Each row is where one point has got to under a steady rotation. How many ticks took it there?
The counts run from 0 to 334.
[ 14   7   2   0  -6   2  -2  -7  -5   3 -23  13  10  -7  12   5 -14   7
  17  -6 -12 -20  -2  -8   4  -2  -9  -5  -5  31  -2  -9  -8  -1  34]	28
[-18 -17   9  16 -13  24 -21  -9   1  10  -6   5   7  -1  15 -12  10 -21
 -11  -8   8   9  14  -7  10  -5  -2   4   3   5   5 -31 -22   2   8]	98
[-20 -26  -7  -6  -3   6   2  13  -3 -11  -9  -6 -20  20  23  -5  27  20
 -16   6   2  12  -4   5  10  -7  -6   6   8 -20   4  12   6   1  -3]	60
[ -4 -30   3 -14  -1 -13  15  -3   5  26  -7 -10  10   5  18  -7  12   7
 -22 -16 -20   1  11   6   5  -9  13   1   5 -15   2   8  11   2  13]	70
[  7  11 -13  -1  -7 -10  18 -16  -5  -4   8  15  -1 -10   3   2   0  37
  -1   2  -2   7  22  18   8   3  29   7  -9 -11  14 -10  16 -10  -6]	211
[  9  -8  -5  16 -17 -14  10   9   4  -5   6   0  15 -36  17   1   5  -1
  15  -9  -4 -28   0   4  -1  -9  12   2 -20  23   7  17  -8   9  11]	19
[-16 -27  -6  -8  -9 -18   4   5   9   9 -15 -15  11  -1  11 -13  19  -3
 -20 -12 -24  10  15  -6  14 -20   8   7  10 -10   5  -2  -5   1   7]	71
[ -9  -5  16  10  13  -8   0 -12   1  20   7  11   5  21  19 -12 -18  31
  19 -15  -1  -7  -2   0   6 -19   6  -4  12   0  -8  24  -1   0  17]	43
[  4 -18   1   6 -31   2 -12  -2 -25  14 -20  -7  -1  -9  21  12   1 -16
  -8 -22  23   3  12  11   6  -4   4   1  -3   0  19   8   6  -1  -5]	88
[  2  -1   2  32   1  13  -6  -5 -16  -6  10  19  -4  23  -7   6 -13 -18
 -10   3  33   1   0  21   2   9   0   1  14   2  -1   0  -7  17   1]	103
[ 33   1  -1 -21  17 -19  22   7   4 -11   0  12   1  -5 -17  18   7   3
  -2   0  -4  -8  -2  -4 -18   0   0 -15  -6  -2   9  16  16   5  12]	4
[ -3 -14  17  26 -12  11 -13 -16  -8  19  14  15   8  -4  18  -2  -5 -14
 -10 -22   8   8  14  16   8   6  14 -13  -8  -7   6 -14  15  12   1]	96
[  4   8   8 -17  -7  -2   5  12  -8  25 -11 -24   2 -16  -3   6  16  -1
  -8  -1 -24   3  -5   1 -25   8  16   6   9  13 -18 -15  -5   1 -19]	135
[  1   2  17  19 -16  10   8   4  -6  -4   0  22  -6  -3  17  -5  -2   9
  30   2  18  -6 -11   4  -3  -8 -24  23  -4  17  20   0   1   4   4]	38
[ 27  15   3  -3   2  27  -9  -1 -14 -14  13  28  -3   0  -4  23 -24 -13
   1   1  16 -13   0  -2 -18   9   9 -11 -16 -11   2  -6   5   4  -1]	165
[  4  -4   2   5   5  16  16  -7   9   6  -9  25  -8  27  22  -5 -11   9
  29  10  14 -18 -12   1  12 -18 -27   3  10  -2 -12  -1  -4  -7  11]	40
[ -3   3 -11   2 -17  -6 -17   0   0 -11   0  13  -1 -25  18  13  14  24
  24 -15   2  11  25   5  -3  -8   9   3  -7   1  11  14  12  10  -5]	222
[ 26  -2  -9 -21  11 -20  18  16   4 -29 -10   9  -9 -14 -18  18  12  -1
  -1   2   0  -5  -5  -6 -12 -14  -8   1  -2   4  12  21   1   7   8]	3
[  0   0  18   8   3  18 -24  -4  -9  16 -16   1 -27  34  -8   4   0  -3
 -10  -4   8  20  -7  -1  -4 -10  -3  -9  20  -8 -20  -5  -8  -2  -1]	113
[-24 -14  10 -14 -17   6  -1   0 -19  18  14   9  12  -8  33 -15  12   8
   7 -12  14   9   3  10   6   5   6  13   1   5   6   3  15  14  -6]	284
[  4 -33   4  -8  -8 -18  19   7  -3  15   4  -3   3   4  19   4   3  10
 -24 -15 -12  -2  -1  20  11  -7   8   0  -3 -21   6  18  17  14  -6]	69
[-10 -24  -5 -13  -4   0 -18  12  -3   3   2  14  14  -3  12  -8   9 -12
  -5 -15 -13   0   6 -11   7 -19  -3  16  22  -5  -6   3 -16  29   1]	294
[ -6 -11  -6   2  -5 -28   3   2 -12   1 -20  -9  -2   1  12 -10   5  10
  -5 -15   3  -3 -13   6  27 -22   0  12  18  24  -6   6 -25  -1  11]	267
[ -5   4  -7 -14  -8  -3  22   7 -10 -24   3  10   9 -31  -5   5  11 -29
  -2   1  -7  12  -9   2  -4   3   9   1 -17   9  -7 -17  11   9 -30]	145
[ -3 -13  13  31 -13   7  10  20 -11   0   3 -14   5 -15   1   4   6 -17
 -18   3 -16 -10 -12   3 -12   9  15   8  -7  10  19 -23  -6   8  -2]	322
[ 19  13  -8   4  -1  23 -11   5  -9 -30   6  31  -3  -8 -17  22  -7 -16
   6   6  13  -3   1 -11 -11  -1   0  -1  -4  -7   2 -19  -5   4  -8]	164
[-14  -8  30  12  10  11 -24   1  -2  16   3 -14  10  -2  23  -1   4 -13
   6 -10   5 -10  -3   4 -27  14   3   4  14  17 -14  -1 -10  18   1]	108
[ -9   1   3 -16  -1  -3  14  -9 -12  15  -2  26  11  20  18 -11   1   1
  10  -3   5   2  -6  20  16  16   0  -7   8   0 -21  -3  30  18   5]	281
[ -4  -9  14  21   6 -10   0  -6  -8   1  17  24  -4  17  18  -4 -16  22
  12 -14  15 -12 -11   8  11 -16  -1   5   9  -9   6  27   0   9   0]	42
[  7   3   1 -15  10   9  26   2   2   8   4 -20  -6  12  -9  -8  -1 -15
 -13  11   0  -4 -24  11 -15   2  -4  18  13   8 -33  -1 -11  -4 -10]	128
[  6 -10  -6  -7 -23   4 -10   8 -16  13  14  28   2  15   0   6  -4  -3
  -5  -8  14   5   2  10  16 -14   1  13  17 -21  -4  18   4  26  -9]	291
[ -6   2  -3 -11  -7 -16  15   3 -18 -18 -13  30   5  14   1   0   7 -14
   8   1  11   8 -15  11  21   5 -19  12  17  14   2 -11  11  18   0]	279
[-26 -13  -5 -12 -17   4  -7   2 -17  -3   9  21   3   0  31 -11  13   5
   1 -10  12  18  -5  11  31   5   3   6   0  -1  -4   2   6  18 -13]	283
[  5  -5  -9   9  -2 -11  16   2  14  -8 -11   8  -3 -21  14   0  23  -2
  19   9  -8 -34   6  -9  12 -14  -2 -17   3   9  -8 -14 -12  -8  15]	21
[  5 -11  14  11   0   6   4  13   3  -8   2  23 -12  17   8   5  12  31
  -3  11  -8 -12  -5   9   5  -5 -21  15  18 -16  14 -11  -4   8  -7]	49
[ -6   0 -16 -16 -10  18  19 -10 -10  -9   9   8 -10  -7   4  -3  17 -23
  -4   7  16   6   9   0  12  -7  12 -11  -9 -18 -11 -21  -3 -19 -22]	148
[ -1  17 -22  -8 -17   4   0  -1 -13  -6   1   2   3 -20 -13   1  -4 -27
   9  -6  15  19  10 -11  -1 -26  13  17   3   9  -5   1 -12 -13  -6]	152
[-10   9   3  12   5   8  12  -2 -18   6 -15 -21  12  -7  15   6 -17 -27
   9   0 -16  -6 -24   8 -11  11  11  -3   2  27 -19  -6  -2   4   1]	331
[  6   1 -14  14 -16  -4 -10  -7 -14  -1 -23  18 -18   5  -2   7  10  20
   9  -5  -1 -11  11  -9  20 -15   7 -18  -1   2   1 -10 -13 -17  27]	25
[-18 -11  -6  -8   8   1   4  21  10 -24 -14   9   5  11   7  -7   7  11
  -2   9 -20   7 -14   4  -1   4 -17  22  12  12 -12   2   8  31   8]	56
[-15   0   7  24  -2   4  10   1 -21 -16  -4  -8  -8 -11  15  17   3 -18
   6   3   1  -9 -25  13   4   0   0  -7   4   2  -7  -9  -2   2 -38]	333
[  4   4   2  17  17   2  -5   9  18 -21  11  -7  -8  -9  -3   5 -17  -5
   7  -7  -5   3 -12 -23 -19 -32  -1  10   0   1   4  12 -28  -2   5]	179
[ 31 -12  24  12  -2 -14  14  12   2  -8 -12   7 -10  11   0  10  -1   6
 -13  -1   5  -8 -24  14  -4  11 -20  -2 -21   9  10   3   8  13  18]	253
